array([159, 220, 875, 181, 428, 184])	159, 184

array([4174, 1873, 6281, 2368, 7875])	4174, 7875

array([7, 0, 0, 7, 7, 8])	7, 8

array([ 7, 82, 83, 78, 97, 91, 24])	7, 24

array([ 780,  380,  810,  752, -976,  732,  -29])	780, -29

array([[7, 7, 6, 5, 5, 6, 8],
       [0, 2, 3, 4, 1, 1, 9],
       [1, 2, 2, 5, 3, 5, 5]])	7, 5

array([7614, 6028, 1914, 9081, 6264, 3441])	7614, 3441

array([[3, 7, 6, 6, 5, 7],
       [7, 3, 6, 4, 3, 1],
       [7, 6, 2, 3, 7, 6]])	3, 6

array([[5099, 4776, 4716, 5889, 4676, 5791, 5322],
       [7859, 7514, 7849, 7081, 7690, 7073, 7629],
       [3829, 3237, 3340, 5329, 3296, 5457, 4724]])	5099, 4724

array([534, 217, 170, 924, 270])	534, 270
---
[[-33  -3 -75  -3  -3   6  -2  -7 -12  10  -2]
 [-25  10  -3  -8   3  -3  -5  -1  23 -15  -6]
 [ -2 -23  41 -13  -4  -2   3  -4  11  12   1]
 [ -3  31  -2   3   4 -12   6   6   3  -4   8]
 [ 41 -21  25 -14  -3   6  -6  -4   2 -19  -2]
 [-17  59  27  22  -3   5  -3  -1   9  -7  -1]
 [  2   6  13   7  -4  -1  -5   4 -26  11   1]
 [ -4  -3 -29  -8  -8  -8  -2   7  10 -20   1]
 [ 31  25  37  10   2  -3   0  -2 -10   7  -5]]
-12

[[ 30  30  -1  19  23  -6   3   7  14 -10 -10   1 -12  12]
 [ 23   6 -18 -14  34  11 -14  -4 -22  11  11  18  13  13]
 [-12 -10  -9   6  21  11  -7   8  -9 -11  -9 -15  53  -1]
 [-15   7   3 -24   3  -3   8  -5 -32  -6   3 -10  -1   0]
 [  4  -3   7 -14  15 -11 -11   1  25 -11   1 -12 -65 -13]
 [  4  -2   5 -30   3 -13   8   1 -24  11   7  16  52  13]]
1

[[  5  13   6  -6   7  20   5   7  32  10   2   9  -6  -8  13  -9]
 [  8  -1   8   9  22 -12  -4   1   8  -6   2   0 -20  11 -17 -28]
 [ 17 -21  11  -3   4  17   2  -6  22   3  -2   6  24   9   0  -1]
 [-19   5  13   5 -12 -16   0  -3  25   9  -1  -1   8   7  35  -1]
 [-22  -3   4  -6  -9 -28  -2  -4 -24  11   2   2 -40  -3  -3  23]
 [ 11 -30  -6  -8   4   6  -1   5  21  15   0  -2 -14 -12  15   8]
 [ -9   1  -5  -3 -13  15   7  -9  -4  -2   8   6 -17 -21  -8  -9]
 [ 30  33   0   4   4 -41   4   8 -23   0   0   0  38  12  -4 -12]
 [ -4   7  -3  -5  -7  -3   6   0   9 -10   1  -3 -22 -12  -4  25]
 [  1  29   2  -4   5  23  -2   7  -2   0   4   7 -54 -11  32  24]
 [  2   3  -7  -2 -11 -13   0  -3   5   7   2  -1  13 -17   8   5]]
-8

[[ -5 -19  -4   4  16   6 -32 -44  -5 -21]
 [-17   4  35  -2  -7  -1 -45  71 -29   3]
 [-26   2 -20   4   2 -21  42   2  16 -30]
 [-15  19  -2   7  26 -20   6  35  12  -7]
 [ 15 -25 -32  14  -9  27   4  62  10   5]
 [ 30  -8  14 -14 -34 -23 -21  34  20   4]
 [  0  23  -4   2   8  34  11  50   3 -20]
 [ 14   2  22   6  -1 -27 -12  -9  14 -20]
 [-33   0  -9   4  27 -57 -34 -20 -31 -10]
 [ 32 -13  -3  -2 -44  34 -34 -61   8  14]
 [  7   6 -26  -4  -3 -20 -29 -27  11 -12]]
-44

[[ -6   4  21   0   5  -4  -8  -8 -11   7]
 [ -2  20   7 -10 -12  40   8  10 -14 -19]
 [ 10   2   3 -25 -42   8  19  20  18   3]
 [ -6   0 -31  23  44  -5 -10 -24 -15 -13]
 [  2  11  24   4 -21  17   1   9   2   6]
 [  4 -21 -23  36  72 -18 -22 -12  27  -9]
 [ -1  -7 -25  16  28  -2  -2   4   7  -7]
 [-13  14 -13  -6  -5 -14   8 -16  20  14]
 [-11  12  -5  -3  10   5   1  -6  -6  -3]]
-8

[[ 12  36 -34  55  24  24  54 -57  46 -63 -49 -46  -5]
 [  1   0  -1   0  -1  -1   0   0  -1   0   1   1   1]
 [ -8  -4   5  -2  11  11   5   6   6   2  -1   1  -4]
 [ 23 -27 -28 -18 -47 -22 -36  23 -42  18  31  34  36]
 [  9  17   9  13   5  -4  10  -1  11  -2   0   0   4]
 [ -6  -6  -2  -5   1   3  -2  -1  -2  -1  -3  -3  -5]
 [ -1  -4  -4  -5  -9  -9  -8  -3  -8  -2  -1  -2  -2]]
-49
---
[  15.82 -111.55  185.91 -101.42   78.07  -96.93] gives 78.07

[[  1.37  -0.18  -4.11  -7.04   5.32  -0.16   6.11]
 [ -4.21  13.06   2.89   8.93   0.03   2.60  -5.96]
 [ -1.72 -14.54  -4.07  -6.78   3.96  -1.98   8.63]] gives -0.16

[-1.80 -0.18 -0.41  1.39 -0.61] gives 1.39

[ 0.035  0.050  0.157 -0.067 -0.117 -0.106 -0.008] gives -0.106

[-0.053  0.012 -0.036  0.100  0.000 -0.149] gives 0.000

[-1.274  0.914  1.190  0.339] gives 1.190

[ 0.123 -0.072 -0.075 -0.139 -0.049 -0.064] gives -0.049

[-0.2  0.7 -1.5  1.5] gives -1.5

[[ 1.35 -1.62 -1.14  0.03 -1.14 -2.02]
 [-1.12 -1.57 -1.76 -1.32 -1.60 -1.24]] gives -1.14
